The same turns and mirrors carry the whole set onto itself, and each row onto the other rows of its family. Which rows share a family with each named row? Give them in list order.
These 18 rows form 3 families of 6 rows each.
k_558: [ 40.1 -15.6 -57.0   0.4   6.4  18.4 -38.2  41.9   9.9   7.4 -15.9]
k_500: [-14.4 -28.1 -59.7 -17.7  18.5  20.3  -1.2  37.4  30.6 -27.2 -22.2]
k_882: [ 10.7 -38.6 -45.4 -12.4  25.3  11.1  -1.0  40.8 -21.0  18.2  26.4]
k_656: [-15.9 -26.5 -63.5 -33.5   9.8  31.9 -10.9  35.7   8.2 -21.2 -11.2]
k_379: [ 42.1 -19.1 -51.5  16.9  11.9  12.9 -27.5  44.2  20.9  14.2  -7.4]
k_308: [ 37.1 -21.8 -48.8  19.6   9.1   0.6 -21.2  48.0  21.8   9.1 -17.8]
k_222: [-14.9 -20.9 -59.0 -19.9  16.8  30.5 -12.7  40.8  22.2 -31.6 -20.4]
k_440: [-35.4  32.3 -14.4  14.9  -3.8  21.6   0.6 -40.4  14.2 -39.5  -9.3]
k_990: [-28.9  41.2 -10.9 -11.9  -5.9  20.8   4.7 -37.1  -2.9 -33.8  -5.9]
k_691: [ 30.9  51.5  -9.3  19.0  -1.2  11.8 -20.9 -39.0  11.1  -3.0  -6.9]
k_452: [-37.8  32.6 -10.5  -6.7   2.8  24.1   1.5 -42.8   4.6 -34.6  -2.8]
k_378: [ 22.5  43.0 -10.5  28.8  -8.3  13.3 -26.9 -39.9  18.1  -0.5  -9.5]
k_855: [ -1.1 -42.0 -37.6  -0.8  34.7  -2.4  14.3  46.4  -9.1   5.2  17.6]
k_62: [ -5.5 -41.2 -39.8  -4.5  23.1   7.7  12.7  46.8 -14.6   9.8  25.5]
k_435: [ 20.2  38.3  -6.5  48.7   2.0   6.8 -19.9 -37.2  14.0  -3.5  -2.1]
k_602: [-18.1  14.7   1.7  30.6  11.5   3.1  20.5 -39.6 -13.0   1.2  34.9]
k_292: [ -5.9  20.0   8.0  21.7   5.4  -0.3  10.8 -35.1 -24.2  13.3  34.8]
k_554: [ -0.1  26.1   1.5   9.9   0.4   1.4  19.8 -37.8 -20.5  13.9  34.5]

The rest of the family of k_222: k_379, k_452, k_378, k_62, k_292
The rest of the family of k_435: k_558, k_882, k_656, k_440, k_602

The same turns and mirrors carry the whole set onto itself, and each row onto the other rows of its family. Which rows share a family with each named row? Give them in list order.
These 28 rows form 7 families of 4 rows each.
k_99: [-11.6  22.0  18.1  12.6  16.6 -20.2 -14.6   9.9 -48.6   8.5   4.5   2.4
   3.9  48.0 -27.2   0.2   3.8  33.4  16.6  16.0   7.9]
k_443: [-24.8 -13.4 -34.4 -26.1 -18.0  37.8   4.8  15.1  33.9 -38.1  22.0 -41.7
  21.7  44.5  35.2  28.4 -18.4  -2.1  33.0  13.1  39.4]
k_615: [ -6.6 -15.0  32.1  23.3   5.2  -9.3 -18.5   5.2 -37.8  11.5  -6.6  19.5
   7.0  42.2 -17.8 -14.4   6.7  29.3  14.0  27.1   6.7]
k_811: [-13.2  12.4 -28.2 -17.6   8.8  19.1 -59.8  58.3  -8.7 -32.4  -8.9 -66.4
  39.3 -26.1   7.4  10.1  -0.8 -24.2 -20.3  10.3  38.0]
k_22: [ 15.2 -34.4 -30.3 -24.4  70.8  68.9 -15.4  13.0 -30.3 -14.1 -46.7 -24.2
  36.6   7.7 -23.9 -36.2 -10.1  34.8  44.5   7.3   8.4]
k_801: [-19.3  16.9  10.8  -5.1   9.0 -14.4 -14.9  12.3 -49.3  -3.0  13.5  11.0
   7.8  40.6 -40.7  14.4   2.3  44.7   9.3  14.1  10.6]
k_169: [-11.6  -9.0  -6.0   3.7  -7.7  30.3 -54.0  49.3 -14.1 -41.4 -16.9 -75.8
  31.6 -29.7  -5.7   3.1   9.2 -20.4 -30.6   2.3  17.1]
k_7: [ 23.9 -39.6 -15.4 -27.6  50.5  56.5 -27.5   8.1 -37.0   8.1 -44.8 -26.1
  41.8  -2.4 -23.1 -48.7 -11.9  41.7  40.1  25.4   3.0]
k_890: [  9.4 -42.9 -35.0 -17.5  73.0  55.8 -15.6   5.6 -21.0 -22.2 -38.1 -25.8
  54.0  -1.6 -29.7 -25.7   0.0  38.6  47.8  22.1   9.0]
k_595: [-10.9  -1.0  12.1   1.5   5.9 -20.2 -31.5   8.0 -40.9  12.3   4.0  19.1
  20.4  50.3 -29.6  -2.0 -12.0  48.5   7.5  15.6  18.0]
k_906: [ -8.2 -12.1 -19.9 -36.8 -19.7  44.6   9.2  -9.3  40.4 -28.2  19.7 -51.0
  22.8  40.8  38.4  17.6 -17.8   6.2  31.9  11.1  14.3]
k_914: [ 16.2 -53.3 -28.2 -15.1  48.9  49.0 -19.2  13.9 -28.5 -10.0 -43.2 -32.5
  51.4  10.4 -43.6 -43.0 -17.3  46.0  47.5  18.2  18.7]
k_749: [  7.7 -55.5 -11.4 -14.4  36.3  71.1  -6.2   8.3 -35.5 -16.3 -45.7 -13.2
  24.6  11.4 -31.4 -55.1 -14.0  38.1  34.1   9.0   5.9]
k_684: [ -2.2  12.2  21.6  -6.4   0.2 -15.6 -20.4  -3.4 -48.8  21.6   2.8   3.8
  12.7  37.4 -23.4 -21.7  -7.9  44.9  16.3  19.6  -1.6]
k_768: [ -0.2 -13.4 -13.5  19.4 -16.5  18.2 -50.9  53.1 -13.8 -36.6 -21.8 -84.7
  42.7 -29.8  -3.4  -3.5  10.7  -7.2 -15.5  -4.7  12.8]
k_736: [-17.6 -12.3 -32.9 -41.1 -34.2  39.7  13.3  18.6  21.6 -29.2  29.5 -46.2
  26.7  28.4  37.7  19.9 -33.1  18.2  34.5  12.7  22.0]
k_983: [ -7.3  18.4  27.9   3.9   9.3 -10.3 -25.2   6.7 -49.9  15.0  -4.1  14.0
   6.3  40.1 -11.3   4.9  -0.3  32.4  25.1  28.1   4.8]
k_976: [  4.2 -11.3 -17.2   7.8  -5.4   5.9 -45.6  38.6  -3.2 -44.5 -22.0 -90.7
  41.6 -30.3  -7.0  11.0   2.8 -19.9 -13.3  13.9   8.9]
k_738: [-23.6 -11.6 -35.8 -38.4 -22.7  40.1   7.2  -5.2  31.5 -30.3  28.0 -56.6
  17.2  50.7  25.1   8.5 -16.0   4.1  27.6  -1.1  23.7]
k_619: [ -1.1 -13.6 -26.7 -36.2 -28.4  48.7   0.6   1.4  31.8 -19.4  14.2 -42.6
  22.2  43.3  50.6  22.3 -23.9  28.0  23.6   1.1  15.6]
k_470: [-28.5 -13.5 -29.8   9.0  -2.9  27.3 -45.7  56.8  -8.4 -57.6 -12.5 -67.1
  39.3 -21.1  -5.0   3.0   3.7 -27.9 -13.3  -3.1  36.3]
k_741: [ -3.5  -6.5 -31.5 -51.4 -21.1  40.5  -3.6  -3.9  27.8 -33.9  12.2 -46.5
  16.5  35.5  37.6  32.9 -37.2  18.1   6.9   6.3  11.0]
k_600: [ 11.3 -39.6 -17.7   6.9  72.2  57.8  -7.4  12.0 -22.9 -13.5 -31.3 -28.5
  57.6   7.2 -24.7 -39.5   4.7  40.2  50.2   7.9   5.7]
k_644: [-16.5 -15.7 -23.3  10.9  -6.6  14.5 -50.9  58.5 -11.8 -40.6  -7.0 -63.8
  55.1 -41.4  11.9   1.8   0.1 -15.9 -12.3   9.4  19.1]
k_723: [  7.7 -27.6 -21.2 -19.6  51.4  67.1 -14.3   3.1 -43.5 -18.4 -52.3 -30.7
  38.7  -2.3 -25.2 -48.7 -15.6  36.3  51.6  11.7   0.5]
k_503: [-15.0  14.3 -41.9 -44.9 -12.3  27.5   9.2   4.3  30.0 -31.6  22.5 -66.7
  30.3  31.2  27.7   6.6 -25.2   1.0  39.6  12.2  33.0]
k_60: [-12.3  12.0  23.0   2.4  15.3   8.5 -11.0  26.2 -48.9   8.1  13.5  13.9
   7.1  47.3 -31.3   7.5   1.7  50.0   8.4   0.3  10.1]
k_42: [-13.7 -20.2 -20.8   2.8   5.7  27.0 -63.6  54.2  -5.3 -31.2 -11.6 -71.9
  34.3 -19.0  -3.0   7.1  17.7 -30.1 -22.4   5.7  29.1]

The rest of the family of k_736: k_595, k_914, k_644
The rest of the family of k_723: k_983, k_738, k_42
The rest of the family of k_615: k_811, k_749, k_503
The rest of the family of k_801: k_890, k_768, k_619
The rest of the family of k_600: k_976, k_741, k_60

The same turns and mirrors carry the whole set onto itself, and each row onto the other rows of its family. Which rows share a family with each named row? Give them in list order.
These 32 rows form 4 families of 8 rows each.
k_102: [-39.6 -10.7 -19.3  -8.2 -12.5 -16.0 -44.4 -11.6 -21.4 -10.5  46.0 -19.4
   2.8]
k_649: [-20.7   6.2  15.3  34.8   0.5  -1.2  -0.1  37.7 -37.6 -28.3  20.1  37.7
  -7.0]
k_576: [  9.1   9.4  -6.7   1.3   8.3  -4.0  29.1 -53.7 -14.6  19.1 -45.9  -5.2
   3.2]
k_584: [-23.0   2.2  -5.9 -38.0  -3.2  -8.8  -7.5 -41.9  39.3   0.5 -18.6 -35.4
 -17.7]
k_48: [  8.1  27.8  35.8  -2.7 -30.9   1.6  35.1   1.8  24.9 -11.2 -42.6  13.6
  -9.0]
k_264: [-12.2  23.7   6.0 -25.7 -17.9   5.0 -14.7 -40.1  28.8   2.9 -52.3 -19.8
  -9.0]
k_759: [ 23.1  27.1  45.0  32.1  17.0 -14.7  32.0 -10.8 -14.7   3.9 -12.3  12.2
   5.5]
k_556: [-15.0 -21.8  18.1  -6.9   0.3  -3.3 -55.2  24.5 -10.9 -17.1  32.9  40.2
   8.0]
k_303: [-20.6  11.4   0.2 -40.7  -0.1 -16.7 -24.2 -43.6  24.5   1.3 -33.2 -32.3
  -5.1]
k_394: [-14.3  24.4  28.5   1.9 -17.8  13.2  46.5   1.9  15.4 -12.2 -48.5   9.4
 -13.5]
k_894: [  0.0 -52.3 -35.6 -21.5 -15.2  -1.1 -33.8 -28.5  20.9   2.6  -6.1  -1.4
   6.5]
k_648: [ -9.1 -44.5 -33.2 -28.7 -20.3   1.1 -39.1 -24.6  16.8   0.2   1.9 -22.0
  -3.8]
k_195: [-38.9  -9.4 -34.9 -16.1   8.1 -14.2 -37.9  -7.6 -35.5 -11.9  36.3 -12.6
   0.6]
k_929: [-24.4  13.2  11.0  37.0 -22.1  -0.9   3.2  34.7 -43.1 -26.2  14.7  25.7
 -12.0]
k_225: [ 15.7  -8.9   1.9  -6.7   6.3   2.9  39.4 -39.0  -4.1  29.2 -45.0 -11.0
  -6.5]
k_934: [ -3.2 -11.6  31.0  -5.1  21.0  -6.3 -22.4  48.7 -13.1 -22.5  36.3  19.1
   6.7]
k_489: [  6.1   7.7   1.6 -12.5  -0.4  12.8  37.0 -45.3  10.1  21.8 -43.9 -10.3
 -15.0]
k_405: [ -6.1   3.5   1.7  25.8 -20.5   5.6  20.4  36.4 -36.6 -33.9  25.6  29.9
  -8.2]
k_686: [ -4.7  -9.2  -6.9 -33.9 -10.7  -6.1 -10.5 -45.4  34.0  14.4 -28.0 -34.6
 -17.5]
k_103: [-18.9  -1.4  -8.7  21.6  -2.1  -6.0   6.0  40.1 -33.0 -30.1  46.8   8.6
   1.2]
k_663: [  8.9  28.5  60.5  16.5  21.4 -21.1  11.5  12.6 -23.3 -11.2  -6.1  17.8
   3.4]
k_494: [ -4.6  26.6  49.8  30.1  18.9   1.3  23.8  12.5 -27.0 -18.1 -14.0  28.1
  -6.5]
k_96: [-35.1 -25.8 -22.5 -14.2  -7.8 -14.5 -55.8  -2.4 -15.7  -5.1  33.0 -13.2
  11.7]
k_463: [ -4.7 -22.2  16.6 -21.8  -5.4  -1.9 -41.4  42.0  -5.0 -27.1  34.8  26.9
   4.2]
k_260: [-24.7 -15.2  13.2   3.6  -4.7 -12.0 -46.9  38.5 -17.7 -16.9  38.4  26.6
  10.4]
k_121: [ 11.4  -2.1 -20.4  -2.0 -11.2  11.9   1.3 -57.2   1.3  20.3 -48.3  -4.8
   2.2]
k_620: [  3.8  25.4  35.4   7.2  -8.3  18.5  51.1  -6.7   8.4  -5.4 -38.7  14.7
 -13.6]
k_916: [  5.2  16.6  58.4  17.6  27.5   4.1  13.5  11.3 -36.5  -8.8  -9.8  24.4
  -7.9]
k_388: [ -0.5 -40.2 -51.5 -30.9 -15.1  11.6 -27.7 -24.5   6.9  -2.5  -8.7   4.2
  -3.8]
k_351: [-42.0  -7.8 -32.1 -34.9  11.2  -5.8 -46.1  -5.6 -12.1  -3.8  14.5 -30.7
  -6.2]
k_665: [  8.9  32.4  29.6  29.6 -32.3   3.0  38.5   6.6   9.6 -16.1 -18.6  22.2
  -4.9]
k_49: [-10.4 -39.3 -36.7 -38.0  -5.3  16.8 -53.7   5.3   3.1  -3.6  -0.5   5.8
  -4.8]

The rest of the family of k_48: k_576, k_303, k_195, k_405, k_663, k_463, k_388
The rest of the family of k_225: k_102, k_584, k_556, k_394, k_894, k_929, k_916
The rest of the family of k_494: k_649, k_648, k_489, k_686, k_96, k_260, k_620

